[[-111,-114,263],
[78,-181,543],
[-166,43,17],
[-22,382,-35],
[227,-226,63]]
|
[[78,-181,543],
[-166,43,17]]

[[66,28,-42],
[-1,15,-4],
[-541,703,338]]
|
[[-1,15,-4],
[-541,703,338]]

[[-234,75,-528,-546],
[504,177,169,674],
[299,561,239,61]]
|
[[504,177,169],
[299,561,239]]

[[-109,2,3,-374,-584],
[12,2,36,12,-23],
[-18,2,36,12,-23],
[284,-8,3,108,-23],
[73,-129,172,-518,-359]]
|
[[12,2,36],
[-18,2,36]]

[[-672,62,-301],
[-332,-221,-258],
[-192,89,-2]]
|
[[-332,-221,-258],
[-192,89,-2]]

[[358,-25,-493,-136],
[159,-166,11,57],
[206,131,688,-558],
[-214,48,454,398],
[-23,153,47,-218]]
|
[[159,-166,11],
[206,131,688]]

[[-282,15,406,-267,-113],
[-186,139,-517,-124,-564],
[384,-30,175,-316,317]]
|
[[-186,139,-517],
[384,-30,175]]

[[-27,9,-112,-45],
[-1,-1,-25,100],
[-19,17,-54,-711]]
|
[[-1,-1,-25],
[-19,17,-54]]
---
[[12,-37,662,-10,-41],
[10,-156,-734,50,76]]
|
[[-37,662],
[-156,-734]]

[[45,230,543,219,14],
[-13,246,465,69,231]]
|
[[230,543],
[246,465]]

[[690,-87,-64],
[589,706,14],
[508,-240,321]]
|
[[-87,-64],
[706,14]]

[[-373,397,298,161],
[380,-300,122,130],
[594,-13,-173,31]]
|
[[397,298],
[-300,122]]

[[-27,-191,-235,44,113],
[-314,-48,-42,-114,-65],
[45,-48,-42,-92,113],
[-51,24,-10,248,329],
[69,562,506,225,113]]
|
[[-191,-235],
[-48,-42]]

[[21,-104,239],
[-143,286,-283],
[-501,276,-592],
[-111,-307,-488],
[-260,629,-201]]
|
[[-104,239],
[286,-283]]

[[-144,43,-84,-537],
[-91,19,16,-506],
[-117,-111,225,64]]
|
[[43,-84],
[19,16]]

[[32,50,156],
[-165,-581,685],
[-230,151,169]]
|
[[50,156],
[-581,685]]

[[311,55,662,-175,-97],
[299,-302,525,-86,90],
[440,-316,546,368,172]]
|
[[55,662],
[-302,525]]
---
[[607,128],
[-605,-321],
[498,430],
[-610,-148],
[121,20]]
|
[[128,607],
[-321,-605],
[430,498],
[-148,-610],
[20,121]]

[[-454,-427,-105,645],
[-215,-313,111,540],
[612,170,603,-174],
[300,-135,546,304],
[464,3,597,106],
[-472,-423,-117,663]]
|
[[645,-105,-427,-454],
[540,111,-313,-215],
[-174,603,170,612],
[304,546,-135,300],
[106,597,3,464],
[663,-117,-423,-472]]

[[85,-194,240],
[-599,-192,98],
[-520,-305,1],
[185,-396,401]]
|
[[240,-194,85],
[98,-192,-599],
[1,-305,-520],
[401,-396,185]]

[[-38,156,-603,-27,-42],
[-171,-225,-276,134,443],
[-182,-129,283,-384,-191],
[-469,21,209,130,26],
[357,303,-104,146,-377],
[413,-61,-470,15,175],
[184,-17,-526,-73,83],
[432,40,-47,-342,-346]]
|
[[-42,-27,-603,156,-38],
[443,134,-276,-225,-171],
[-191,-384,283,-129,-182],
[26,130,209,21,-469],
[-377,146,-104,303,357],
[175,15,-470,-61,413],
[83,-73,-526,-17,184],
[-346,-342,-47,40,432]]

[[526,469,-196,-17,-413,227,489,-306],
[188,82,287,-667,645,204,-138,-98],
[334,388,247,-647,471,-169,-139,-158],
[241,308,386,-685,463,-112,-151,-251],
[-388,-285,616,315,-165,-296,285,-594],
[247,287,286,-607,498,-195,-236,-129],
[-453,60,-594,204,-360,-294,-634,513],
[-114,-570,-226,310,301,588,83,516],
[-37,-592,-156,240,428,701,178,462],
[-404,-285,511,349,-227,-263,296,-518],
[498,435,-218,14,-427,255,482,-294]]
|
[[-306,489,227,-413,-17,-196,469,526],
[-98,-138,204,645,-667,287,82,188],
[-158,-139,-169,471,-647,247,388,334],
[-251,-151,-112,463,-685,386,308,241],
[-594,285,-296,-165,315,616,-285,-388],
[-129,-236,-195,498,-607,286,287,247],
[513,-634,-294,-360,204,-594,60,-453],
[516,83,588,301,310,-226,-570,-114],
[462,178,701,428,240,-156,-592,-37],
[-518,296,-263,-227,349,511,-285,-404],
[-294,482,255,-427,14,-218,435,498]]

[[-546,152,-185,-58,-178],
[-238,-249,120,116,-459],
[-232,-39,-92,153,-252],
[-53,-60,51,-55,347],
[69,-207,-57,337,-469],
[-238,-246,115,111,-607],
[-253,330,-395,115,-190],
[128,0,207,-267,-468],
[-237,-246,140,108,-581]]
|
[[-178,-58,-185,152,-546],
[-459,116,120,-249,-238],
[-252,153,-92,-39,-232],
[347,-55,51,-60,-53],
[-469,337,-57,-207,69],
[-607,111,115,-246,-238],
[-190,115,-395,330,-253],
[-468,-267,207,0,128],
[-581,108,140,-246,-237]]

[[-59,-2,-119,68,-26,78,-5,7],
[69,7,-683,-28,-7,269,0,13],
[91,-8,204,-33,36,95,3,21],
[-117,8,78,33,-38,-57,-3,-32],
[83,-6,174,-84,-12,-58,-2,21],
[-81,0,21,17,-6,73,-4,-38],
[34,5,214,-13,-55,-112,4,19],
[-240,4,-54,101,35,-123,-7,-9],
[37,6,49,-1,23,22,5,13],
[-29,7,328,11,20,-225,3,7]]
|
[[7,-5,78,-26,68,-119,-2,-59],
[13,0,269,-7,-28,-683,7,69],
[21,3,95,36,-33,204,-8,91],
[-32,-3,-57,-38,33,78,8,-117],
[21,-2,-58,-12,-84,174,-6,83],
[-38,-4,73,-6,17,21,0,-81],
[19,4,-112,-55,-13,214,5,34],
[-9,-7,-123,35,101,-54,4,-240],
[13,5,22,23,-1,49,6,37],
[7,3,-225,20,11,328,7,-29]]
---
[[592,-463,105,566,64,140,-347,298,-191,348,-194,285,-361,-391,-212],
[-99,130,168,-63,289,8,365,-46,142,309,139,264,62,280,3],
[-271,507,133,218,-63,-36,3,-129,-312,-472,198,-184,392,-17,389],
[184,-5,289,145,247,-166,-195,-92,-8,-280,257,-425,105,55,235]]
|
[[-99,130,168,-63,289,8,365,-46,142,309,139,264,62,280,3],
[184,-5,289,145,247,-166,-195,-92,-8,-280,257,-425,105,55,235]]

[[410,-433,325],
[-138,139,-546],
[-631,-750,24],
[-239,1,-32]]
|
[[-138,139,-546],
[-239,1,-32]]

[[-8,-133,-175,-74,208,249,-158,-194,-124,102,127],
[-136,-308,260,-285,216,583,-94,-360,88,-123,-600],
[-99,403,-10,-472,89,-56,-281,81,-433,576,258],
[119,-142,-237,125,-70,-123,121,52,89,-207,243],
[-148,110,291,-186,48,191,-114,-65,-48,168,-345],
[95,-276,-106,240,110,83,84,-171,252,-265,-2],
[-87,24,305,186,312,242,-162,-306,130,160,-358],
[-96,95,299,86,-2,66,-18,-20,33,52,-329]]
|
[[-136,-308,260,-285,216,583,-94,-360,88,-123,-600],
[119,-142,-237,125,-70,-123,121,52,89,-207,243],
[95,-276,-106,240,110,83,84,-171,252,-265,-2],
[-96,95,299,86,-2,66,-18,-20,33,52,-329]]

[[-552,-477],
[269,258],
[-554,-541],
[578,647]]
|
[[269,258],
[578,647]]

[[299,366,-182,361,-174,-171,81,-173,-363,-201,-320,86,72,-207,204],
[478,607,-635,606,-575,-566,18,-528,51,-691,82,-2,1,-669,-116]]
|
[[478,607,-635,606,-575,-566,18,-528,51,-691,82,-2,1,-669,-116]]

[[376,65,-207,-109,198,-549,-23,206],
[151,-348,410,-282,-268,250,-13,299],
[182,577,-704,333,571,-560,158,-439],
[381,-492,339,-413,-352,194,-299,421],
[243,623,-606,420,531,-498,235,-362],
[146,514,-424,315,254,-405,122,-274],
[541,-671,743,-714,-522,221,-425,625],
[194,563,-705,466,494,-584,369,-282],
[131,536,-537,310,452,-464,254,-260],
[508,76,-220,-108,161,-414,-119,116],
[-474,-146,363,-48,-253,466,18,86],
[515,4,-84,-256,136,-380,-51,365]]
|
[[151,-348,410,-282,-268,250,-13,299],
[381,-492,339,-413,-352,194,-299,421],
[146,514,-424,315,254,-405,122,-274],
[194,563,-705,466,494,-584,369,-282],
[508,76,-220,-108,161,-414,-119,116],
[515,4,-84,-256,136,-380,-51,365]]
